In the data rows, 128 means zero.
Here are some points, each followed by its number:
[152 111 137 144  97 158 144 119 180 110 116 141 107 133] 0
[156 119  84 106 114 138 138 119 133 101  84  94 116 110] 1
[152 136 125 148 126 157 128 128 157 139 110 114 144 161] 2
[104 160 145 102  78 111 113 111 145 123 102  76  99 134] 3
[174 112  92 109 103 122  82 118 182 165 172 142 106 137] 4
[141 111 119 119 108 129 125 111 128 106 104 123 136 155] 5
[136 121 121 119 139 139 113 120 184  93 105 122 131 174] 6
[105 125 128 109  65 106 119  84 138 131 105 119  91 111] 7
[127 129  90  92 105 158 142 115 134 124 105 131 130 126] 8
[135 125 127 125 115 144 135  95 155 136 119  98 112 134] 9
[174 145 151 139 126 136  77  70 177 105 133  95  96 133] 10
[176 130 129 122 128 161 154 115 150 114 106 104 100 121] 11
[157 152 168 127 133 160 156 162 211  78  98 124 114 109] 12
[144 128  63 105 109 125 128 127 128 110 112 122  91  93] 13
[154 138 156 135 123 160 111 112 166  92 100  94  87 120] 14
[125 107  82  83 101 190 166 152 208 155 117  98  93 118] 15
[119 104  69 103 109 125 128 101 157 143 125 132 120 111] 16
[157 135 146 106 120 155 143 103 151 108 121 148  92 108] 17
[139 117 115  90 110 131 135 146 210  80 100 131  95  95] 18
[ 90  81 125 138 105 128 121 148 188 157 152 144 112 105] 19
[135  92  85 104 138 166 145 122 169 117 120 142 100 114] 20
[174 136 100 119 123 182 131 126 202 154 112  93 101 141] 21
[158 123 104 109 119 127 132 116 182 118 102  84 118 136] 22
[163 120  94 120 110 169 134 116 152 132 141 117  95 112] 23
[150 157 128 130 110 163 119 115 169 145 117 107 128 153] 24
[164 145 100 125 151 163 141 157 164 122 111 101 120 147] 25
[151 151 126 123 109 127 101 103 149 143 120 146 158 162] 26
[149 131 103 108 102 110 141 136 142 110 132 152 112 101] 27
[132 117 121 139 124 125 127 122 186 144 118 131 134 119] 28
[170 172 124  90 121 133 109 136 175 102 103 110 117 127] 29
[142 152 135 147 154 165 129 104 157 166 125 109 110 118] 30
[161 133  78  92 111 189 176 136 148 165 147 115 122 109] 31
[155 143 114 121 129 112 134 117 162 148 115 139 112 104] 32
[151 114  95 111 101  92  90 111 124 118 104  96 118 128] 33
[133 131 123  82 124 151 138 121 178 113 127 136 117 126] 34
New points follow, each followed by the number of its nearest point above by angle.
[168 113 116 116 149 187 176 132 122 126 146 159 123 127] 31
[166 175 137 126  83  96 105 126 190 134 117 122 113 127] 29
[152 172 123 111 100 129 131  99 156 151 115 116 130 137] 24
[151 154 144 104 133 156 146 139 194 112 109 121  86 111] 12
[154  99 102 101 107 123 110 111 155 129 133 158 108 124] 4
[142 143 120  91  59 113 120  93 116 125 137 144  96 126] 7
[115  89 118 131 118 112 118  95 145  97 109 155 128 146] 5
[120 129 108 128 121 154 164 154 163 139 136 121 101 108] 15
[143 131 104  95  92 106 135 105 165 128 105 116 123 120] 22
[112 165 175 138 109 126 112 115 135 139 103  84 124 127] 3
[133 128 124 134 125 140 114 125 137 132 153 143 135 115] 4
[178 164 124 126 143 198 151 104 121 120 113 109  90  92] 11
[156 154 112 106  96 125 152 127 165 139 132 148 152 152] 26
[105 119 114 112  94 134 130 112 152 139 107 115 107 105] 7
[129 158 139 134 152 139 123 101 155 135 132  96  94 124] 30
[174 128 143 107  98 125 113 118 168 106 107 125 111 148] 29
[156 131 148 135 110 132 149 130 192 123 134 143 119 150] 0
[133 139 115 100  86  97 133 127 143 127 123 138 167 168] 26
[ 97  99 120 114 148 153 109 104 171  94 101  91 133 135] 6
[122 142 129 126 138 168  88 112 205 115  93 101 130 154] 6
[129 115 147  97 102 151 144 141 243  87 118 134 119  99] 18
[143 127 128 116 111 126 121 101 166 114 110 101 125 143] 22
[162 149 175 107 166 207 123 109 194 119 113 137  89  84] 17
[137  98  78 115 102 166 155 136 191 128  98 112 115 128] 15
[131 115 105 119 112 117 109 125 172 171 133  97 101 135] 4
[ 88 143 161 113  85 104  75  85 166 147 148 161 125 110] 7
[ 95 152 144 155 144 154 161 103 161 145 102 126 139 118] 30
[163 121  98 119 151 172 140 103 134 139 147 134  77 112] 23
[174 144 108  69 158 159 118 139 169 113 146 136  97 114] 34
[169 153 156 145 169 156 126 128 181  76 117 165 121 127] 12
[108  90 108 122 147 152 139 138 142 108 113 135 107 108] 20
[133 114 132 108 103 127  75 123 159  95 123 146 119 149] 6
[128 137 101  94 115 184 134  85 147 171 153 124  62  87] 23
[156 172 138 121 119 125 126 121 155 108 151 139 110 137] 29
[191 170 109  96 117 126 131 138 169 141  98 103 132 163] 29
[124 137 112 115 137 195 192 145 199 137  82  70 107 122] 15
[149 143 131 130 106 127 118 133 180 130 131 102  69 104] 14
[157 149 144  94  77 109 124 105 132 104 100 121 146 154] 5
[122 115 109 137 131 148 125  90 143 136  98 106 113 151] 9
[103  95  95 110 128 158 152 131 141 122 111 126  91  67] 20
[152 140 119 120 119 128 100 102 144 143 136 110  92 108] 10
[103 127 161 112  95 119 129  89 114 135 148 150 139 133] 7
[160 117 134 105  84 126 134  94 125 120 102 158 140 133] 5
[148 166 169 115 108 156  77  84 195  82 120 125 133 124] 10
[150 141 144  93 104 120 113 111 165 106 106  99 107 113] 29
[164 128  95  84 108 129 132 153 171 118  90 135 111 103] 18
[166 140 112 124 121 134 130  99 160 107  93 114 131 147] 22
[147  98 116 133 105 125 148 142 153 115 112 129 120 152] 0
[157 144 144 124 110 147 146 175 181 136 126 153 116 121] 12
[144 156 160 152 123 100  97 103 141 137 101 134 161 148] 26
[128 102 104 117 141 135 130 144 163 129 124 130 113 127] 20
[176 168 123  97 116 157 146 127 141 123 104  73  83 115] 11
[149 167 110 110  96 124 142 140 155 128  97 118 124 134] 29
[158 117  95  90  89 150 141 130 176 124 139 132 151 155] 34
[141 135 135  86 142 172 136 150 191 106 122 114 153 147] 34
[122  93 126 132 119 129 118 142 209 142  98 111 115 128] 28
[128 112  95 140 117 107 131  95 145 160 135  67  92 123] 9
[111 108 154 132 125 152 101 105 180 127 162 165 120 121] 19
[137 104 155 144 124 124  93  79 166 111 106 152 137 129] 10
[139 126 133 109  76  81  81 114 161 131 125 154 162 167] 26
[147 120 100 140 155 139 151 170 187 144 127 113 112 133] 25
[139 107 117 101 138 218 163 103 153  93  75  76  52 121] 11
[135 155 139 133 157 170 149 125 191 141 145 116 121 122] 30
[128 137 159 164 121 123 132 105 204 139 109 118  99 111] 28
[144 116 126 117  83 104 151 114 129 134 136 165 119 117] 27
[140 130 179 139 132 139 125 110 125 113 151 120 124 153] 10
[158 111 158 120  84 141 133 124 144  91 102 112 119 164] 5
[168 120 145 144 108 127 104 120 175 126 127 159 106 143] 0
[164 141 128  92  91 107 107 102 177 123 116 158 143 151] 26
